In the rows, 128 means zero.
Each path is a new rotation, seen through one point. The rows after it are directions, each followed by how far the rotation turns it, in degrees a step (0 if it stays put).
Each turn is a multiple of 5 degrees from 10 to 175, or 0.
Each row of a path follows its step; steps can be skipped.
path 1
step 0: [118 130 126 130 120 123 122 121 131 122 130 139 132 122 134 138 130 142
 131 134 130 132 128 127 135 130 133 123 131 113 142 130 118 121 138 124
 120 132 125 130 124 145 128 134 128 120 127 132 122 137 137 132 135 126
 124 131 125 132 126 124 126 127 131 130 121 128 131 133]
step 1: [126 120 123 127 121 108 122 118 128 117 133 125 130 125 138 127 136 131
 129 134 131 125 138 116 138 117 133 135 118 133 140 127 134 132 135 130
 125 131 138 135 129 129 131 137 128 120 124 123 124 131 129 118 130 122
 129 135 131 123 128 135 134 128 129 125 123 130 119 131]
step 3: [112 129 127 128 139 122 144 132 134 125 119 141 132 132 119 131 133 129
 132 127 133 124 128 138 123 136 126 126 131 126 124 123 130 133 131 131
 132 130 118 139 129 129 133 132 120 130 132 130 133 128 133 122 120 130
 127 135 138 119 122 117 129 121 124 116 123 123 133 135]
step 4: [125 118 127 130 134 117 129 130 125 127 124 131 133 132 125 129 126 137
 124 120 123 123 122 126 115 114 128 125 125 122 134 121 137 129 132 129
 128 121 121 122 133 124 129 129 133 139 140 123 124 133 126 128 128 128
 114 134 128 116 139 111 131 115 129 131 122 128 129 131]
step 5: [130 122 141 124 117 128 130 128 134 125 134 130 128 133 123 130 125 140
 128 118 123 126 119 132 125 121 137 130 123 115 145 131 125 121 121 124
 124 128 125 139 134 122 119 125 127 127 135 123 123 120 130 130 133 122
 132 122 115 131 138 123 132 131 125 130 115 127 133 127]
step 6: [133 128 145 129 128 115 126 131 131 119 131 130 129 129 116 122 123 129
 142 132 122 119 126 128 133 122 120 131 128 137 145 137 114 124 126 129
 119 135 131 128 131 136 127 127 124 119 130 137 128 127 129 120 125 123
 140 129 124 128 122 130 127 121 126 123 123 130 133 133]
step 9: [126 120 119 132 135 131 136 132 123 124 130 131 124 129 119 128 122 129
 124 126 126 120 130 140 126 127 119 108 126 127 133 136 140 124 121 128
 130 135 131 131 130 130 128 120 130 125 130 133 119 137 138 125 115 124
 121 136 128 128 132 121 140 130 129 124 133 141 121 130]
step 11: [129 124 131 134 132 118 125 127 135 118 135 123 128 126 131 125 137 122
 133 126 118 133 124 129 119 127 122 124 123 127 132 117 120 134 125 132
 115 129 134 127 127 139 127 126 119 132 133 126 119 127 121 134 136 137
 135 129 123 133 122 121 134 134 113 137 113 126 123 126]
step 12: [136 119 131 130 129 125 119 132 125 129 136 129 138 129 116 137 140 125
 127 138 127 136 140 129 132 130 134 125 130 119 139 122 121 131 122 136
 129 134 129 129 125 143 137 120 122 134 125 130 121 123 132 120 124 131
 125 119 119 128 125 132 138 131 129 135 126 128 131 139]
step 13: [134 131 122 117 126 116 126 127 126 133 142 136 127 138 134 139 123 126
 134 138 127 127 124 136 140 137 138 133 135 125 133 127 130 133 127 136
 141 130 125 129 129 136 131 137 132 125 125 131 122 136 131 129 124 126
 124 125 129 119 119 132 130 118 133 129 117 134 122 133]
Speeds:
[131 130 131 129 129 130 128 126 127 127 129 128 126 129 129 131 126 128
 129 127 127 130 130 128 126 127 127 125 127 131 126 127 128 129 124 127
 127 128 127 129 129 128 131 128 129 127 127 129 125 127 127 129 125 128
 128 132 128 130 129 130 127 128 130 129 126 128 130 129] | 25
[124 128 129 127 129 128 131 130 127 128 127 127 125 126 130 130 126 127
 130 127 128 128 130 128 123 123 129 127 130 127 127 128 126 127 126 130
 132 128 128 128 128 127 128 128 126 128 129 127 130 131 129 127 127 128
 128 126 129 127 127 128 129 131 129 128 129 128 126 127] | 60
path 2
step 1: [128 126 121 131 133 136 132 137 123 124 120 133 131 129 119 129 124 137
 123 122 122 135 122 121 145 136 132 128 132 131 128 124 128 127 122 122
 127 118 132 128 135 139 126 125 131 129 143 127 134 130 130 127 119 116
 133 137 127 127 126 113 117 117 122 123 136 128 127 139]
step 2: [121 133 135 123 129 124 130 134 122 121 134 131 135 135 116 129 130 130
 121 124 133 134 130 132 137 130 123 125 120 129 132 134 126 122 130 127
 119 122 124 132 128 134 138 133 137 141 125 126 121 129 124 130 124 133
 132 117 126 137 127 136 127 123 129 126 141 114 109 135]
step 3: [123 128 129 136 131 127 127 121 115 132 134 120 121 131 117 128 122 147
 129 120 133 125 125 132 138 126 135 122 136 137 120 133 130 122 132 128
 127 130 127 127 132 131 126 134 111 146 130 129 122 131 123 116 132 129
 127 125 130 134 130 122 126 134 135 135 132 126 137 129]
step 4: [133 126 134 124 133 123 131 132 132 126 133 127 135 130 129 128 133 143
 135 140 125 128 117 131 134 127 129 120 135 130 141 131 129 128 134 143
 131 128 143 124 130 141 124 123 126 131 119 125 129 134 121 130 131 126
 133 131 131 133 124 127 117 136 113 132 127 115 123 125]
step 5: [140 126 145 144 129 130 125 137 120 115 125 126 129 130 120 140 117 124
 126 131 123 136 134 119 136 126 128 133 135 124 120 126 133 130 131 127
 125 131 126 121 130 133 122 115 130 128 130 124 133 128 126 131 133 136
 130 119 133 135 129 119 118 137 128 126 137 127 125 124]
step 7: [117 131 124 122 120 128 133 132 132 130 133 134 128 131 115 131 126 134
 125 128 121 129 135 129 144 128 142 128 126 139 118 129 129 129 118 124
 133 108 126 130 127 138 128 121 127 129 126 121 132 135 126 124 123 129
 125 129 115 136 134 123 125 135 126 121 135 121 123 134]
step 8: [123 129 137 127 137 123 128 129 124 122 126 125 120 130 124 129 128 144
 119 122 136 128 114 128 136 130 127 129 132 127 132 140 120 118 125 121
 114 126 130 120 133 132 138 124 128 138 131 128 128 125 132 131 115 124
 122 131 136 137 132 117 125 122 122 128 134 121 121 133]
step 10: [130 129 130 136 130 131 141 130 127 135 139 116 137 133 129 138 131 142
 131 130 113 123 123 131 133 121 128 125 136 125 126 132 130 120 127 129
 132 130 131 123 127 136 124 133 123 130 135 133 123 134 126 127 139 129
 132 119 138 138 124 116 120 135 131 126 136 120 128 116]
step 12: [120 130 138 133 126 122 129 131 122 119 121 136 134 131 120 138 124 127
 127 131 120 127 138 116 132 128 135 124 136 138 124 129 139 127 133 127
 123 119 132 116 130 131 123 133 131 136 129 135 139 124 138 141 124 124
 128 119 125 136 138 128 127 125 133 134 135 118 119 126]
step 13: [120 120 129 132 134 136 134 135 127 124 130 133 129 127 116 122 123 136
 125 134 139 132 122 137 135 126 147 129 128 125 129 137 131 130 123 115
 130 123 134 137 132 148 128 124 121 130 129 133 128 122 129 116 125 126
 134 132 124 135 136 127 136 131 133 131 137 125 123 128]
Speeds:
[129 128 128 125 125 129 129 129 128 127 129 129 130 128 126 130 128 129
 129 128 130 129 128 124 130 130 125 129 128 130 129 130 131 130 125 125
 128 126 127 128 130 128 126 128 128 125 129 130 129 127 130 128 129 127
 127 128 127 128 126 130 129 126 131 127 127 129 129 128] | 65
[126 127 126 130 128 127 126 129 125 131 125 128 129 128 131 130 127 133
 126 128 127 127 126 128 127 127 126 132 130 127 126 127 130 130 128 126
 128 128 127 127 127 128 126 131 126 127 128 127 127 128 129 128 127 127
 127 127 130 128 131 127 127 127 129 127 130 129 128 129] | 155
[124 128 127 126 130 128 126 128 127 129 128 125 128 128 130 125 127 127
 130 126 128 126 127 129 130 128 131 129 127 131 127 127 132 127 127 127
 129 130 130 127 129 130 126 130 127 128 129 129 130 129 129 130 130 131
 130 127 126 126 129 129 130 128 130 130 127 127 129 125] | 115
path 3
step 1: [119 113 141 133 130 118 140 134 127 128 121 128 138 131 123 138 130 132
 131 131 133 141 123 138 123 119 130 126 129 125 131 121 143 122 123 124
 127 133 125 137 128 120 124 129 129 137 124 124 125 132 133 136 123 127
 132 139 122 129 118 127 122 131 124 131 126 132 125 130]
step 2: [126 123 129 127 141 117 133 125 141 130 128 116 127 131 136 128 143 124
 124 123 114 133 134 131 130 137 127 137 141 128 127 122 121 116 132 136
 130 127 131 123 131 128 122 126 129 135 116 121 140 125 128 124 134 129
 127 132 124 133 130 124 121 128 132 132 131 125 138 125]
step 4: [132 120 121 126 135 119 136 133 140 135 127 130 128 131 142 137 141 123
 125 145 124 131 127 127 128 124 128 141 130 127 130 137 125 119 129 123
 126 117 137 133 127 132 129 124 128 130 122 137 128 132 131 116 132 134
 127 124 126 130 124 127 127 114 134 135 134 127 128 131]
step 5: [124 123 135 124 130 126 122 138 132 139 121 136 136 116 131 131 127 132
 129 127 121 132 122 141 137 119 121 130 126 124 132 125 134 131 126 129
 131 136 132 134 128 120 134 123 131 137 128 130 130 131 113 125 128 123
 133 143 121 122 119 139 120 122 134 123 122 131 135 124]
step 6: [126 118 139 124 141 125 137 127 137 132 135 141 135 135 126 134 137 134
 133 123 125 139 132 126 125 124 127 143 130 129 131 131 125 126 117 127
 122 121 120 122 135 141 129 134 122 122 117 131 134 126 126 126 131 126
 130 129 125 133 124 126 127 120 130 141 132 133 133 121]
step 7: [122 117 143 128 126 133 134 136 131 122 127 120 127 133 127 133 132 127
 131 131 135 133 130 142 135 126 117 122 133 123 120 121 132 121 130 132
 135 125 140 127 140 124 134 130 133 136 126 127 126 123 120 122 131 129
 127 134 114 123 117 131 124 133 128 121 130 130 122 114]
step 9: [131 111 132 129 123 123 130 141 128 143 118 120 125 131 122 136 137 127
 127 130 128 128 133 136 138 120 133 129 129 117 129 125 130 117 127 135
 129 125 126 141 132 122 120 123 129 138 123 120 129 129 121 134 129 126
 123 132 116 130 126 135 122 126 125 130 127 115 130 131]
step 10: [124 123 133 121 132 114 152 123 127 138 120 129 137 129 133 135 136 130
 116 125 116 136 123 125 131 131 124 135 133 135 128 130 124 126 126 128
 129 128 132 123 129 121 131 118 130 125 124 130 133 130 130 129 135 127
 132 135 132 130 128 124 117 127 141 131 131 138 127 127]
step 11: [131 109 132 129 137 124 120 142 128 135 122 130 126 125 126 134 137 130
 133 138 129 118 127 135 133 131 126 134 138 127 127 120 121 128 127 133
 127 130 139 136 128 130 133 132 125 132 116 133 122 113 123 124 119 122
 127 135 127 127 129 128 120 119 128 127 131 128 133 116]
step 12: [120 123 133 131 135 114 131 121 140 125 127 131 136 126 138 138 133 130
 123 135 124 133 130 135 129 122 120 126 135 123 133 137 132 122 121 118
 127 128 126 136 132 129 133 134 123 122 124 134 125 142 125 127 134 137
 136 136 127 127 114 124 125 123 137 133 126 134 121 126]
Speeds:
[130 127 126 129 129 129 128 127 129 127 130 125 128 125 128 128 129 126
 129 128 127 125 131 127 126 126 125 127 127 128 127 127 126 128 129 128
 129 129 126 131 130 129 129 127 125 126 128 126 126 126 129 126 128 131
 126 128 127 130 123 128 128 129 131 127 128 129 125 127] | 80
[130 129 129 126 129 128 131 127 128 128 130 126 129 129 129 125 129 125
 126 129 127 128 128 126 129 128 129 131 128 128 130 129 127 127 130 129
 128 127 129 128 125 131 128 132 128 126 128 130 129 126 127 129 127 130
 132 128 126 130 127 127 129 128 126 128 130 127 131 129] | 170
path 4
step 1: [146 137 138 120 131 120 115 128 125 124 128 130 134 134 121 125 137 119
 131 122 133 126 126 130 134 134 122 121 124 128 125 128 131 125 139 130
 134 123 123 133 136 127 124 130 122 119 116 129 135 123 135 116 137 125
 125 127 124 139 131 123 131 131 133 128 135 126 137 124]
step 3: [121 127 128 129 131 125 126 124 141 116 136 125 133 133 128 120 123 137
 126 116 131 128 133 124 126 126 125 118 127 136 134 128 124 127 128 133
 122 122 128 142 124 125 131 121 120 131 125 118 125 124 133 121 128 130
 145 118 129 129 123 120 124 132 134 120 111 124 127 132]
step 4: [129 144 131 125 137 126 128 129 131 115 136 123 134 126 125 113 130 113
 126 132 137 125 130 117 133 127 115 123 125 138 129 128 127 125 128 132
 133 127 121 125 123 135 117 134 126 136 121 120 128 121 122 129 127 132
 124 118 116 128 120 122 123 129 134 127 127 125 130 129]
step 6: [138 131 136 124 134 124 128 115 135 124 131 128 127 126 136 121 120 125
 121 121 129 129 138 131 118 127 127 131 131 126 121 128 114 133 127 121
 132 139 124 133 132 120 129 125 123 136 132 136 130 139 135 119 125 129
 136 125 131 130 120 123 128 145 122 120 122 124 127 136]
step 7: [140 136 130 134 143 120 129 125 126 117 132 129 129 124 126 117 130 129
 134 123 134 127 113 129 140 126 126 133 131 135 136 128 129 130 128 128
 133 129 118 139 139 126 126 129 127 128 118 134 127 129 132 121 128 133
 131 129 122 131 126 128 131 145 135 118 140 123 135 128]
step 9: [126 126 134 123 128 136 119 122 122 126 135 129 124 126 125 122 119 131
 118 122 122 130 142 132 127 127 141 127 119 139 133 124 126 121 127 130
 131 119 130 136 131 115 121 125 120 133 135 116 135 129 132 120 132 129
 140 126 120 133 126 121 128 138 133 130 121 126 129 133]
step 10: [129 124 131 136 142 132 123 128 120 119 133 119 137 122 126 116 124 117
 136 128 123 115 132 126 131 129 128 128 121 139 130 124 134 133 124 129
 140 134 122 132 122 131 128 128 122 134 130 124 127 129 122 123 114 122
 125 121 124 132 117 125 133 136 137 132 124 125 138 130]
step 11: [136 122 133 127 140 126 133 124 123 127 123 126 131 125 126 118 129 119
 133 137 125 124 132 131 133 134 115 114 131 125 134 136 128 131 135 131
 133 125 130 137 136 129 133 122 124 131 123 121 135 121 127 121 121 125
 127 128 130 121 136 119 121 140 124 138 122 134 126 113]
step 12: [142 132 139 118 133 126 129 122 131 126 134 128 132 132 128 122 128 112
 120 120 134 131 134 132 121 128 124 118 117 131 127 123 120 121 134 120
 134 136 130 139 140 116 129 130 125 124 136 129 134 134 129 125 130 121
 130 137 128 132 133 127 127 127 126 135 123 130 120 130]
step 13: [142 130 131 126 136 132 123 143 129 119 132 123 140 132 124 117 129 132
 127 121 134 126 115 133 129 126 128 131 126 129 136 120 133 131 130 124
 133 125 131 138 123 118 133 129 126 123 121 129 129 129 133 118 122 113
 130 130 124 134 125 128 125 139 133 123 128 125 122 142]
Speeds:
[128 129 127 128 129 127 127 131 128 128 127 129 129 126 131 125 130 128
 128 128 127 126 128 129 131 131 126 128 131 129 126 128 130 129 130 129
 128 129 124 126 127 130 127 129 126 125 127 128 129 125 125 128 128 126
 129 128 127 128 130 130 130 129 130 127 129 126 129 131] | 115
[128 127 127 129 128 126 126 126 128 126 128 128 129 128 128 126 126 131
 128 124 127 125 127 127 127 127 130 129 126 128 129 124 127 130 130 129
 126 130 125 126 125 125 130 129 129 126 129 128 126 130 128 129 126 129
 129 128 127 128 128 125 128 129 127 129 127 129 126 131] | 110
